Each path below is one point turned by a fixed rotation once a step. After each direction that follows a path, write how fast that rotation turns it, in degrees per step (0 if it stays still).
Each turn is a multiple of 5 degrees from 10 to 175, or 0.
Each row of a path follows its step; steps can be skipped.

step 0: [ 24  -9  -3   9   2  23 -22  27  -2 -16   1 -12  10 -11 -21  -1  -7  -4
  -9  10   8  -4  18  -1   2  -2   7 -22   5 -33  10   7  -5  -8 -12  20
  -4 -15 -14  20   1  18  -1  12  -9 -17 -20   2  -1]
step 1: [ 14 -10  15 -12 -22   3   0  -5   2 -12   6 -16  -2   9 -11   5 -30  -4
  18 -13   8  -7  12 -11  -3  -7  -6  -5  27 -24  13   2   2  13 -10  36
  14 -10 -21   5  -8   2  18 -13  -2   7 -15 -12   7]
step 2: [ 14   7  14  -1 -13   1   4  -2  -1   5  10 -14   6  39 -21  27  -8  21
  -4  -6 -11  -7  -6   4  -6 -10 -36 -10  23   8   8  12   7  -7   6   5
  20  -4 -10  26 -10   2   7  -7   3 -14   4  -6  -9]
step 4: [ 14 -29  12   6   1 -34   0 -17  17  -3  17 -17  28   0  19  26   6 -12
   9   5   9  -5   0   9  16   4 -12  -3 -15  12  -4  -8  -7  -2  15   2
   4  -3 -11   2  16  16  18  17  -8  -3 -14   2  18]
step 5: [ 12  -6  11   8 -24 -25 -13 -13  29 -19   0  14  15   5  13  15  -1  -7
 -22 -10  -2  -4  -2   6 -15 -11   4 -22 -12  13  -6 -17  17 -19 -16 -12
   4   4  -8  -6  -9  20 -10  13   1  -3   0 -17  20]
step 6: [-12   4  -4   2 -21 -19  -9 -23 -14 -22   9  29  -2  25  12   8   9   2
 -15  -6  12   4  12  11 -10 -12   2  -2 -14  10 -11  -3 -11  22 -13   0
  10  -6 -11  -9 -13 -15 -17   6  24  -4 -18  -8  19]
step 8: [-15   3 -31  -2   6   9 -13  -5  22 -14  18  15   4 -12 -15  -2   4 -21
   1   2 -10 -28  10  -3  15   5  23   2 -15 -16 -33  11  18   3  12 -14
  24  -3  -3   4  -6   8  -3  -3   5  -5  -9  -7  -4]
step 9: [-21   5  11  10  -3   9   3   6  -1 -11  12  -7   3 -14   8  -5  -8 -21
  -5   3   7 -53  15  -8   5 -20  12  12   1 -10 -25  -4  -9  -7  -2  -4
  10 -24 -20  -3  -7 -13   7  -7   9  -5  19  10   9]
step 10: [ -5  19   3   1   3  13   8   7   0  13   1   5  14  -3 -14  16  -5 -27
   3 -20  -9 -12  -1 -16   2 -22 -13  23  -9   8 -10 -13   8  -5 -30   5
  -1  -7   7   4 -26 -13   8 -33  13   1  20   5  16]
step 11: [ -1  14 -13  14   4  17 -12   9  -8  21   1   3   0  -3  -2   9  -9 -15
 -14   0 -17  -6 -17  22  24  -1 -23  17 -13  -1   5  -2 -20  15  -9 -15
   0   0  21  -1 -19   0  27  -8  35 -15   1  -7  -4]
step 12: [  0   8   5  -1  11   1  -5  16   4  17  -6 -21  15 -11   2   1 -14 -13
  -4  31 -18 -18  14  11  10  28  -1   2  -8   4   9 -24 -20  26   8   4
  -9   8   9 -19 -15  23   0  -3  16  11  13  -3   8]
Directions:
[-1  0  6 -9  2  3 -1  5  1  0 -4 -3  7  0  5  2  1  3  6 -1  2 -7  3  9
 -1  4 -4 -5  3  0 10 -1  6  4 -5  2  1 -1  9  4 -2  0  8 -3  3 -5  0  0
 -4] -> 35
[ -1  -2  -4  -8   4   2  -1  -5  -2   1   2   0  -1  11  -4   1  -4   1
   5  -1   0 -11   0  -4  -5   0   6   3   7  -4  -5   6   2  -2   6   0
  -4   3  -6   0   3  -2   1  -6  -3  -8   1  -1  -6] -> 55
[-8 -7  2 -5 -1 -4  6  1 -1 -3  2  4  3 -9 -1  5 -3 -6 -5 -1 -3  1  1 -4
 -5  1  3  6  3  4  3  8  1 -3  2 -2  3 -4  7 -5  2  1 -6  1 10 -7 -2  1
 -1] -> 25
[ -4  -6   7   0  -3  -9   5  -4  -3   0   2 -10  -2   2  -1   0   2  -3
   9   5  -2  -2   3  -3  -1   2   0   2  -3   1   3  -1  -1   6   1   6
  -6  -5  -1  -4   0  -5   2  -5   0   9   0   7   5] -> 130
[-2  6 -1 -2 -6 -5 -6 -6 -2  2  1  2 -9 -4  1  1 -2  0  8 -6  6 -1 -5  2
  7  1  5  1 -4  0 -2  4 -1  0 -6  4 -2 -8  6  1  0  7 -1 -3  1  2 -5 -8
 -8] -> 145
[-3  2  3  1  6  0  2 -4 -2  6  5 -5 -1  3 -7 -4  3  9 -4 -5 -5  4 -5  6
 -1  4 -8  4 -7 -1 -3 -2  3  4 -2  5  1  3 -1 -4  1 -6 -5 -2  7 -6 -4 -3
 -5] -> 85

step 0: [  6   0  26 -23 -12  22 -15   8  38 -13 -23  23 -28  15 -15  22 -16  -7
   1  -3  -3 -11   1  -4  -4  -8 -14 -42  18  -6   3   3   5   4   7   1
  -5  19   4 -19   0   7   0   5  -2   3  16  -2   2]
step 2: [ -9   5  -9  -4  12  18  17  12  22 -22  22   6  -8   5 -20 -12  -1 -35
  -1  -7   8 -10 -26   8   3  -8 -16 -25   4 -11 -11  16   3   7  10 -16
 -21  -8  10 -14  23   4  13  26  16 -24  -3  -1 -14]
step 3: [  1  10 -14 -27   8  28  12  -4   5  -8   2   4 -18 -19  -1  12 -18  -8
  31   8  -4 -19   1  12  -5 -25  -3 -14 -15 -18 -27   5  -2  28  -9   5
   6   2 -10 -18   8   2   9 -10  -7 -26  15   7 -31]
step 4: [-23  15 -10   2   7  21  13   7  17  -6  13  -7  -1 -11  -7   5 -17  -3
  25   0 -23 -17  -6 -28  14 -11   4 -10  18  -6 -26  27  -5  15  11 -19
 -21  15  -3 -15 -10   2  -1 -25  -4  11 -18 -22  -7]
step 5: [-28  18   8   6 -16  34  -9   7   6  -8   1  12 -26  -4  -2   0  -4  16
 -19   6  -2 -22  -7  14   0  -8  -7 -21  13 -21 -13  27   6 -15  20 -26
   8  16  10 -24  -5   0   0 -13 -25 -13   4  12  -6]
step 7: [-13  -7   0 -22  -6  -3  11 -30  31 -39 -13  16   6   9 -14   0  -1 -15
   6 -22  -3  -9  -4  -4  18 -21 -20 -29  19  -8  -2  11   1  -5   3  -7
 -14  12   8  -9   5  -4  17   1 -33 -13  -4   0   8]
step 8: [  1  -4  22 -20 -22  26  24 -11  21 -15   7  20  -8  -9  -9  12  24  -9
   2  11 -26   1  -4   3 -14 -41   2   1   2 -17 -18 -10  15   8  10   5
  14  -7  -6 -19  12  -9   1  -3 -16 -10 -16  -8  -4]
step 9: [ -3  10  -8 -12 -14  -4   8   9   8   1  15  11   2 -13 -22   2   3 -15
   6 -22 -34 -10 -42 -26   0  -5  -3 -13  15 -28 -30   1  -6   6  18 -20
   2  -5 -11  -8  19   7   5  20   1   0 -16   6  -7]
step 10: [  9  -4   5  -4   7   6  16   3  19  -7  19  14 -22 -12 -15   5 -13 -11
   2 -27 -11 -23  -7  15 -25  -4 -14 -14   2 -20 -28  15  -8   4 -18 -18
  27  27  -1   0  12  -3 -12 -17 -19 -16  10  16  -9]
step 11: [  9  18  24 -14 -14  24   7   5  24  18  -1   3 -26  10 -13  10 -11 -25
  40  -2  -8  -6  -1 -13   3 -15   2 -18  24 -10 -15  -4   0   2  -4 -19
  -7  30  -4   0   0  -2  -6 -23  12  18   1   4   1]
step 12: [-15  19  20  -4 -12   5   5  -4  21 -17 -12   8  13  10 -10 -12  -5   1
  -3  -7 -16 -14  -7  26  -1 -13   8 -22   6 -38  10   8 -12  -3   9 -32
 -29  27  -3 -22  11  13 -14 -11  -4   6   7   9  -8]
Directions:
[  2 -10  -1   1 -10  -3  -4  -2   5  -8  -1   5  -5   2  -1   6   3   4
  -2  -3  -3   1  -6  -5  -4  -1  -3   1   2   3   0  -2  -4   1   1   5
   8  -4   0   5   6  -4   0   7  -5   7  -1  -3   4] -> 40
[ 4 -3  2 -8  6 -2 -4 -3 -2  4  3  1  0 -2  5  5 -4  6 -2 -2  4 -5  4 -6
 -6  0 -3  3  1 -2 -5  3 -5  2 11 -9  5 -2  5  0  1  1 -1 -5  6 -3 -6 -4
  1] -> 65
[ -6  -2   0   3   0   3 -10   1  -5   1  -2   1  -7  -2  -2   5  -3  -1
   4  -5  -4   3  -2   6   5   0  -6   4   0  -1   8   1   1  -1   1  -8
   1  10   4   0  -6  -1  -6  -5   2   7   5  -1   5] -> 60
[  3  -6   0   1   2  -1   3  -7  -3  -2  -2  -4  -1  -2   4   2  -5  -1
   5  -6   1  -1  10  -4   6   1  -7  -9   5   3   0   2   2   5 -11   0
   8   1  -6   1  -2   4  -3   5   2  -4   3  -2  -3] -> 100
[  7   3  -1   0  -3   3  -1  -1  -5   1  -1   6   1   2  -2   0  -6   1
  -3   0   4   9   5   6  -3  -2   7  -4  11   2   3   4  -2   8   1  -5
  -7   0   1   6   1 -10  -4   4  -4  -1  -2   2   2] -> 65

step 0: [ -6  15  21   8  12   4 -17 -33   9   4  -4  -4 -12 -17  -9   7  33   8
  10 -23  -6  19   8  -8   4  12   5  -7  -3  38  10   1   1  -3   9  -4
  10  12   1  -2   9  14  -5  -1  15   5 -13  -5 -17]
step 1: [ 26  -7  -3  -1   7 -11   6  10 -15  33  10   3 -23   0 -17  -5  19   4
 -36 -14   6  17 -19  -7   9   4 -18  -7   1   5  -5   2  -1 -12   8 -18
   6   7 -11  16  11  14  -8  -2  14  16  -9   3  11]
step 3: [  0  15   2  -6 -11  -3   8 -22  13 -10  16  11 -19 -13   8  -6  34   8
  -7  16   2   0  28  -3 -15  19   5  -3  -9  11 -22  -9  16  -3  28  10
   4   2  -4  -1  -1  26  -2  17  -4  16  14  -6   3]
step 4: [ 29  11 -10   6   0 -13  -1 -12 -25   5   1  26 -22   6  21  10  16  -6
   1   4  16  24  -5 -17  -3  27  20   2   5   6   3  -1   2   5 -10   6
  -3  20  -8   4  17   7 -12 -16   7   6 -23  -1   2]
step 6: [ 10  26  26   6 -14   5 -10   6   5   7  -8  13 -10 -14   5 -28  18 -13
   7 -17   0  -4  21   1   3  12 -29 -11  17   5 -11 -18   7  18  12  -1
   4  -8  -1 -16   0  16  13  -8   4   9 -10   0 -18]
step 7: [ 15  -8  21   3 -13  11 -14 -17 -21  16  10   3 -11 -17  15  -8  13  -4
  -5   7   2  -6  -6 -22  20   2  -6  -4  -6  12 -15   2  -7 -19  -2  20
 -17  -1 -27   1  -1  19 -29   5  -2  22 -10  13   2]
step 8: [ 25 -13   3   7  12 -23  -7 -25  10  15  19   9  18  22  15  -8   4   7
 -13 -21 -11  12   8 -13  -3  11   2   3   6  -5  -2   2  -1 -10   8  10
 -11   0   6  -5 -10  15   8  11  21 -13 -34  17   5]
step 9: [-25  11  10  23   2 -12  17  -7   1  16   5  17 -11 -12 -10 -22  14   2
   5 -17  -2  22  13   5  -5   2   6 -23 -19  28  -1   1  -3 -17  25   0
   4   0  -3 -20  -1   6   7  -3  24  -2  -7  -6 -10]
step 10: [ 34 -10   7   1 -13 -20  10 -15 -22  24   0   6 -17 -14  -6 -13  26  -3
   0   6  24   7   4  14   8   4 -28   6  -5  11  -4   3  -5   7  -8  -1
   6  -1  -3  18  -1   9  -4  -6  29  14  11  -7   4]
step 11: [ 11   1   8   6 -15  -7 -29 -19  -7  -2  24  -1   3   1   5   5   8   8
  -6   1  10  31  13   9  12  20 -15  16  10   3   4  11 -11 -33   6 -10
 -23  12   1   7   1  22   2   7 -14 -16  -5 -13 -13]
step 12: [ 12  16   8 -15  20 -13  10 -14   1  -3   6  10  -4   7   5 -17   9  -5
 -19  -3  -9   9  13  -8 -14  14   7  -6  13  10 -15 -13  -2  -4  40 -15
  13  17 -21  -7   2  33   6   3  -4  -4  17   3 -10]
Directions:
[  3   4  -3  -4  -8   2  -1  -1   1   5   0   1   5  -9   0  -3   1   3
  -3   2   3  -9  -1  -2   2   0   7  -1  -1  -1  -7   5  -5  -1   0  -7
   2   9  -1   0   5  -5  -1 -11   6   3   0   5   2] -> 120
[-1  4 -9  3  6  1  0 -3 -7 -1  2  1 -3 -7 -6  0 -1  5 -3 -7 -2  0  3  0
 -3  6  2  5 -2  3  7 -5 -4  8  5  3 -5 -5  3  3 -4 -6 -6 -5  2 -5  1  7
  1] -> 80
[  0   2  -2  -6   2   5   1 -10   0  -4   9  -3   2   5   4  -2  -4   0
   0  15  -4   0   2  -5  -5   0  -1  -2   4  -3  -1  -4  -4  -2   5   7
  -3   2  -3  -3   5  -2  -1   5   3  -1  -1   7  -3] -> 80
[ -2  -9   0  -5  -4  -1   0  -8   1   4   2   0   4  -2 -10  -1  -3  -2
   2  -4  -5   4   4   3   5  -9  -4   3  -3   3   7   0  -5  -3   0   1
   4   4  -3   0   0   5  -2   1  11  -7   2  -1  -4] -> 35
[-1 -1  7  3  4  4 -3  3  7  7 -6 -5  2 -2  1  0  0  3  1 -2 -4 -4 -7 -4
  7 -5  2 -2  7  7  2 -3 -2 -1  4  6 -5 -7  2  3 -1 -1  3  1  7  5 -8  8
  2] -> 45
[ -2  -3   2  -6   1   5   8   3  -4   1   1   3 -13   5   0   0   0  -8
   2  -1   2  -3   0   1  -2  -1   4  -2  -1   0   6  -3   0  -5   3  -4
  -2  -5  -8   2   4   5   1 -11   1   5   0   5  -3] -> 125

step 0: [ -4  22  16   2  -5 -13   6 -14  16   7 -15 -11 -10  20  11  -3  -2  -7
  -7   2  20  -6  14  16  27  -3 -11  11   2 -11 -12  -4   9  10 -17  -8
   5  10 -15  -1  -7 -21  17  -6 -28  17 -20   4  30]
step 1: [  3  -2 -10  -4  19 -15 -23 -20  -6  -3 -17  -6 -17  32  13  10  -3   2
 -13  -3  -4  -4  -9   5  29  -5 -14  22  12  -2  -7 -26 -16  11  -5  22
   2  -9  -5 -25  -9  -7  -2  -2  -9  -8 -16 -14   9]
step 2: [ -8 -12   7 -10  11  -3  16 -11   2 -17 -14   7  -6   7  -3 -19   5   4
  -1   5   4 -10 -19   2   9 -21 -21  21 -13  -4  -3 -15   8 -10 -24  27
  17 -22  11  -7  -3 -15  20  -2  24 -16 -13 -19  -9]
step 4: [  2  12   2  -2 -16 -15 -11 -39 -11  16 -22  -1  -9  19  -1  -8  -6  16
  13  -4  -5   6   0   6  13   3  24   7  10   5  -5   4   1  22 -22  30
  12  -2  -3  15 -13   3 -16  -5   4  16  19  -9 -10]
step 6: [-19  -2  17   8 -17 -20  12   3   1 -15 -36   3   4  13  10   7  22 -10
  -6  -6  17  17  -7  -5   7  -4  11  12  12  23  15 -16 -13  -7  -9  -5
   1  23   4   2 -14 -18  25  11  -5  -1 -12  12  -8]
step 7: [-41 -11  16   6 -12 -17  -7 -13   9   9 -25   6  -8  18   5   3  20 -10
  -9  -8   6   8 -11  22   7  -8  -3  16  -2   5   4  13  -7  19   9  20
   2  -5 -26   9  -2   3  -1 -21 -11 -20  -7  11  -4]
step 8: [-30   0   8  -8  -5  11 -10 -36   0  10  -6   5 -13  11   4 -12  16   4
  -3   0   0 -13 -17  15 -10  20 -13  23 -11   9   9   0  -8   5 -24 -13
  -6 -18 -19  -6   0 -15   2  -9  11   2 -14  -1  30]
step 9: [ -5 -25   4  -9  13  -5  11 -27   0   8   0   9 -13   5 -20   8  -5 -26
   1  -5   3  11 -14   3   8   8  -6  15  -4  11   1  -8 -39   1 -33  -9
  15   5   1  -7 -10 -17   8  11  -3  23 -11 -18   3]
step 10: [-13  14  24  11   6 -10  29 -23  -8  12   4  -2   9  -8  -8  12 -17  -9
   4   5   9   5  -7   2  27 -11  -4  22  -7 -15  -1   9 -26   4 -15  29
  24   0 -10   3 -20 -13  -9   9   0 -16  -2  -1  -4]
step 11: [ -5  22  17  11   0   0  27  -8 -20   3 -18   2   0  29  -7 -17  -2  16
   2  -4  -5  -3 -20 -17   1   2 -13   8  17 -12   6 -10   7   8 -21  -5
  24  -8 -22  -4 -15 -12 -21   0 -12 -16   0   7  19]
step 12: [ 18 -16  17  -9  11 -19  12  -2   7   7 -10  -7   8  25   9 -11  -2  10
  -3   3  -7  10 -15  -8  -2   8   8  14  20  29  -5 -13   3  19 -19  -1
  21 -10  -7   4 -21 -12  24 -20 -17  -2  11 -14  11]
Directions:
[  6  -1  -5  -4   0  -2   0  -1  -1  11  -1  -4  -2   5   3   1  -2   4
  -2  -3   8  -2  -3  -3  -2  -6  -2  -1 -10   6  -1   1   6  -5   1   0
   9  -4   3  -2  -4   1  -2  10  -3  -3   7   4   0] -> 40
[  0   1   1   7   1   4   4   4   0  -5  -2   1  -3  -2  -3  -5   4   3
   4  -6   0  -2   5  -6  -8  -5  -4   0  -9   5  -2  -4   1  -3  -6 -10
   2   3  -1  -2  -1  -6   6  -7  -4   7   2  -3   1] -> 120
[ -4  -3   4   5   4   2   2  -2   2   7  -7   6   3   4   1   0  -3   7
   0   4   6  -7  -5  -1   1   5   1   3   1   1 -15  -2  -3   2  -2  -2
   0  10   3  -2   5   4  -1  -1   2  -2  -2  -1  -3] -> 0
[ 5 -1  5  7  6  3  3  0  3  0  7 -5 -4  4 -5  4 -4 -4 -4 -4  2 -9  0  1
  4  6 -2  3  4 -7 -1  4 -4 -7 -3 -2  5 -7  3 -2 -5  0  1 -5 -6 -3 -2  2
  6] -> 35
[ -9  -2  -3   4   6   5   3   5 -10  -5  -4   0   1  -2   1   3   3  -3
  -1   4   2   3   4  -6   8  -8   6   3  -1  -1   0  -2  -7  -7   1   1
   6  -4   6   1   4   3   3   6   2  -4   0  -1   1] -> 90
[ -3  12  -4   1   3   0  -7  -3  -4   1  -6   3  -4   2   0   3   2   3
   0  -4  -4  -1   3  -3  -3   1   5   2  -7  -8  -6  -3  -3   1   4   2
  -4  -5  -5  -3  -5   0 -10  -7  -1  -5   3   2   0] -> 110
[  1   1  -1   3  -1  -1  -5   9   4  -2   1  -2  -1  -6  -8  -2  -2  -4
   7  -3   5  -3  -3   3  -2  -2   0   2  -1   2   1 -10  -3  -1  -6   5
  -3   5  -1   2  -2  -5  -4   6  -1 -14  -2   2  -5] -> 90
